Named turns come first, each shown by rows before and after it. Which turns, in which order, take the first row of each pair that follows to the second? Write the first one first, as in the answered first pair.
M (before -> after):
[10 -6 24 -18 20 21 16 -11 4 -11 -41 11 2 -14 5 -27 19 0 27 -21 5 10 3 -26 4 -4 13 1 -8 -16 -12 -7 -5 -8 20 1 -14 -5 23 -13 16 -28 7 -11 9 5 -6 8 -37 -8 -8 11 8 18 17 -29 -5 -1 21] -> [14 -3 30 -19 16 20 12 -6 -7 -2 -43 9 -7 -14 -1 -25 22 3 31 -22 6 9 22 -30 6 0 7 8 -17 -3 -13 5 -10 -11 18 -3 -12 1 22 -15 14 -26 6 -11 11 -4 -6 6 -26 -18 -4 11 6 23 10 -19 -12 -10 17]
[-16 8 13 11 7 -11 -5 -11 -10 -26 16 13 4 22 -8 10 9 3 4 23 3 -18 5 -7 6 -13 6 8 7 6 1 -9 0 -9 1 -9 -7 3 -10 -10 -3 6 10 24 5 4 -4 -3 -16 21 1 -12 4 -10 7 -7 14 16 -10] -> [-15 8 18 14 6 -11 -5 -11 -14 -22 15 12 0 22 -11 8 8 3 9 22 4 -22 15 -9 9 -11 1 11 4 11 1 -5 -1 -11 1 -12 -6 10 -11 -7 -3 7 12 24 4 -3 -8 -6 -11 14 0 -13 3 -6 5 -3 8 9 -13]
[-3 -23 1 -4 6 -17 -2 -3 13 9 -12 4 -2 -14 -3 8 -9 -17 11 -3 3 4 2 3 -9 -5 15 -7 0 -11 -1 -2 -1 -11 17 15 -2 -4 -13 -14 6 21 -3 0 19 6 15 0 7 8 8 6 3 -5 -9 11 0 -1 20] -> [-6 -23 2 6 10 -16 1 -9 17 5 -15 5 2 -13 1 6 -13 -18 15 -3 3 2 -4 2 -5 -8 16 -10 7 -15 1 -8 5 -11 17 12 -3 -1 -9 -8 8 18 1 -3 18 5 14 -2 1 12 3 1 1 -3 -3 6 -1 -1 21]
[-6 12 -3 -1 7 21 2 4 20 3 -11 -3 -7 -21 -1 -10 17 8 18 8 20 5 -25 10 1 3 14 -13 16 -16 -4 -15 14 -26 -6 8 -3 5 7 -11 28 0 -1 11 -6 8 -9 7 -7 4 6 9 -20 4 -7 -22 3 -1 -22] -> [-5 14 6 9 5 20 2 2 14 11 -15 -5 -14 -21 -3 -12 17 10 27 6 19 0 -8 5 7 5 7 -8 10 -6 -5 -9 15 -29 -8 1 -3 16 10 -4 28 0 4 7 -7 -3 -14 3 -3 -4 4 5 -23 13 -7 -16 -7 -13 -25]
G (before -> after):
[-6 -3 6 31 -26 17 -3 0 0 -4 -8 6 -9 -9 17 -7 -4 11 25 11 -5 10 15 9 3 -22 -4 -10 12 -10 -2 -18 -1 -26 -3 13 -12 29 4 -16 5 -7 27 -29 -23 26 -2 1 -8 -4 -14 -19 -3 16 -16 6 20 0 -37] -> [-7 -7 9 36 -27 11 -5 -1 -7 -6 -9 10 -7 0 18 -10 -7 11 20 8 -10 5 24 4 5 -27 -12 -2 11 -8 0 -14 -2 -21 -6 5 -13 26 -1 -8 2 -7 27 -32 -27 21 -3 -2 -3 -7 -17 -24 0 20 -12 16 18 1 -31]
[-2 1 22 21 19 4 10 -2 -13 5 -5 -14 -21 -3 -13 8 6 -3 25 1 12 -5 32 -5 -4 15 -2 15 -8 9 3 7 4 -4 -11 -1 -5 21 13 13 8 6 10 6 8 -16 -4 1 3 -16 11 2 0 6 3 8 -14 -17 -13] -> [-2 -6 22 19 17 -5 5 -1 -21 3 -4 -1 -14 9 -11 10 -1 -5 13 -2 2 -8 37 -11 -5 8 -11 25 -8 4 8 9 1 9 -14 -9 -6 7 2 19 0 5 7 5 0 -20 2 -2 11 -16 10 -3 8 4 12 20 -11 -11 0]
[14 6 -36 -24 -9 -32 6 18 -1 -6 20 23 -7 32 -32 5 3 41 -38 7 6 19 -10 11 -16 25 4 12 12 -14 6 3 7 15 -11 11 18 3 -18 -14 1 -1 -4 -6 25 1 -6 19 -5 16 6 -7 10 -19 -21 -9 26 11 19] -> [16 13 -36 -23 -8 -24 11 18 6 -2 18 13 -13 20 -36 2 9 42 -25 9 16 22 -12 16 -14 33 13 2 12 -10 1 0 11 3 -8 19 19 16 -7 -20 9 -2 -1 -3 30 2 -12 22 -12 17 6 -2 0 -16 -31 -22 23 3 7]
[-1 -4 -4 5 -1 5 22 0 0 10 20 -7 4 -20 9 5 15 9 -5 -1 -1 -16 -20 4 9 27 1 9 6 -13 17 8 10 -11 17 18 5 -17 -2 -13 13 26 -21 13 -6 6 11 9 -4 9 -5 5 15 -11 -9 -8 25 -10 -15] -> [-1 -2 0 11 -2 9 24 0 0 14 18 -11 -1 -22 7 3 16 11 5 -1 4 -19 -13 3 13 31 1 9 3 -7 15 10 12 -16 17 16 4 -8 2 -11 16 26 -16 11 -5 0 5 8 -6 6 -7 4 10 -5 -12 -11 17 -17 -20]
Z (before -> after):
[5 11 -4 8 13 14 13 -4 -22 3 -6 1 2 7 2 14 9 -12 19 18 17 14 0 -12 3 -7 9 0 7 -11 3 -1 -11 4 1 -1 5 7 3 2 8 13 7 -2 13 13 9 8 2 -7 -4 -15 9 -3 -3 -4 4 6 -5] -> [4 11 -5 8 13 14 14 -5 -21 3 -5 2 4 9 3 15 8 -12 16 16 15 13 0 -12 3 -8 10 -1 8 -13 3 -3 -9 7 2 -1 4 4 3 5 6 10 7 -2 10 15 10 7 1 -5 -4 -14 11 -5 -1 -3 7 8 -2]
[3 1 15 22 28 0 -8 11 -22 -10 -2 5 8 -2 15 4 4 -9 -16 25 -22 -7 -17 -9 1 11 -1 20 -6 6 -9 8 -22 18 -10 -13 -11 -15 -7 -2 -17 -18 2 -7 4 -5 7 -4 -8 5 6 -4 0 -10 7 28 -11 3 10] -> [8 2 14 11 25 1 -11 18 -22 -6 2 -1 2 -8 9 6 9 -6 -15 25 -18 -3 -13 -5 -2 16 4 19 -13 13 -12 16 -27 13 -8 -5 -7 -13 -6 -13 -16 -15 -2 -1 9 -4 7 -1 -1 3 13 0 -1 -13 -3 28 -10 -1 6]
[-17 -2 -7 2 -10 2 -15 2 -10 -12 -16 12 5 24 -9 13 9 -1 -7 -5 -16 8 37 10 -2 5 -19 53 12 -21 -11 5 9 14 -20 -4 -34 0 -20 -3 -7 11 10 3 -1 -25 13 8 36 -13 -3 -11 29 -20 9 23 -3 -3 6] -> [-13 2 -6 -5 -15 1 -16 7 -12 -10 -14 6 -1 19 -13 14 14 2 -6 -4 -11 12 42 12 -4 11 -17 52 7 -13 -14 11 4 11 -19 2 -32 4 -17 -13 -6 13 7 6 4 -25 10 11 41 -17 3 -5 28 -21 -1 23 -4 -6 0]
Then:
Between the rows of a pair lie two turns.
[2 10 -2 -14 8 8 8 2 6 4 -1 -11 8 -6 -1 -4 9 13 8 15 0 16 -9 -1 -2 13 18 -13 4 0 4 0 -1 -11 4 8 1 9 17 -21 12 -3 -1 -6 12 6 -4 9 -18 1 -5 13 -1 -4 5 -16 4 1 -7] -> [-1 8 8 7 9 7 9 -5 -1 11 -5 -9 5 -1 3 -8 3 14 20 11 -4 5 11 -9 8 10 6 -6 4 5 4 3 4 -12 2 -8 -2 20 18 -4 14 -4 9 -14 7 -9 -11 2 -16 -9 -12 2 -5 7 10 -8 -9 -8 -9] | M then G
[-23 13 -1 2 12 18 2 -20 -9 22 14 -11 -10 -12 2 -10 1 1 22 30 32 -5 7 5 -6 15 12 5 2 5 -20 6 17 -31 17 1 -12 43 15 -10 2 -22 -6 9 6 1 -8 14 -9 -18 -6 9 -35 14 -9 1 -35 -19 -21] -> [-25 -3 3 10 7 -5 -11 -22 -33 19 15 13 -2 19 8 -8 -14 -1 2 23 9 -14 29 -12 -4 -1 -15 33 -2 4 -9 16 9 -5 8 -26 -13 21 -7 16 -15 -20 -8 -1 -10 -15 0 1 12 -27 -14 -7 -17 16 13 38 -37 -13 3] | G then G
[-20 -16 1 -6 7 9 3 -1 22 2 -1 -15 -24 -10 -2 -5 4 9 -5 -3 21 -11 4 5 6 -3 13 11 6 20 -2 -11 11 -24 1 13 4 16 4 -27 18 -23 12 -5 -16 -1 -9 -5 -3 15 -13 7 -17 26 -13 -1 24 8 -5] -> [-17 -19 6 -1 4 5 0 0 11 8 -1 -12 -29 -6 -3 -6 2 11 -3 -6 19 -15 20 0 10 -5 3 21 0 28 -1 -4 8 -22 -2 4 5 19 0 -21 15 -21 15 -8 -19 -13 -10 -9 5 7 -14 1 -16 31 -10 11 17 3 -2] | M then G
[-16 17 11 -10 -18 21 -2 -7 10 -11 -3 -11 -15 -23 -5 8 7 -1 -10 1 2 20 -5 10 16 32 5 -17 8 9 -15 9 14 12 1 17 15 2 13 -15 15 -3 23 8 -4 6 15 3 5 5 2 -1 2 -8 -36 -15 19 3 -11] -> [-18 14 23 10 -19 17 -2 -10 -3 -2 -8 -8 -21 -16 -4 4 1 0 -1 -4 -3 9 22 -1 27 29 -12 -4 3 21 -14 19 14 12 -2 -2 12 12 12 2 15 -2 30 0 -10 -13 9 -6 12 -8 -4 -13 1 4 -30 -3 4 -9 -11] | G then G
[-19 7 4 8 24 14 21 -15 15 9 4 -2 7 3 25 -6 18 -6 16 5 19 9 -6 5 3 2 11 -16 10 -7 -21 -23 29 -10 17 18 7 17 14 0 2 -3 12 3 7 14 -21 -8 -25 11 -13 2 -19 15 -4 -28 -4 2 -6] -> [-21 -1 14 27 20 3 16 -17 -4 13 0 8 4 19 29 -9 8 -7 17 -1 8 -4 22 -9 11 -8 -11 4 5 1 -15 -12 27 1 12 -7 5 19 5 23 -5 -2 18 -5 -2 -7 -21 -17 -11 -3 -21 -15 -14 24 8 -5 -18 -7 2] | G then G
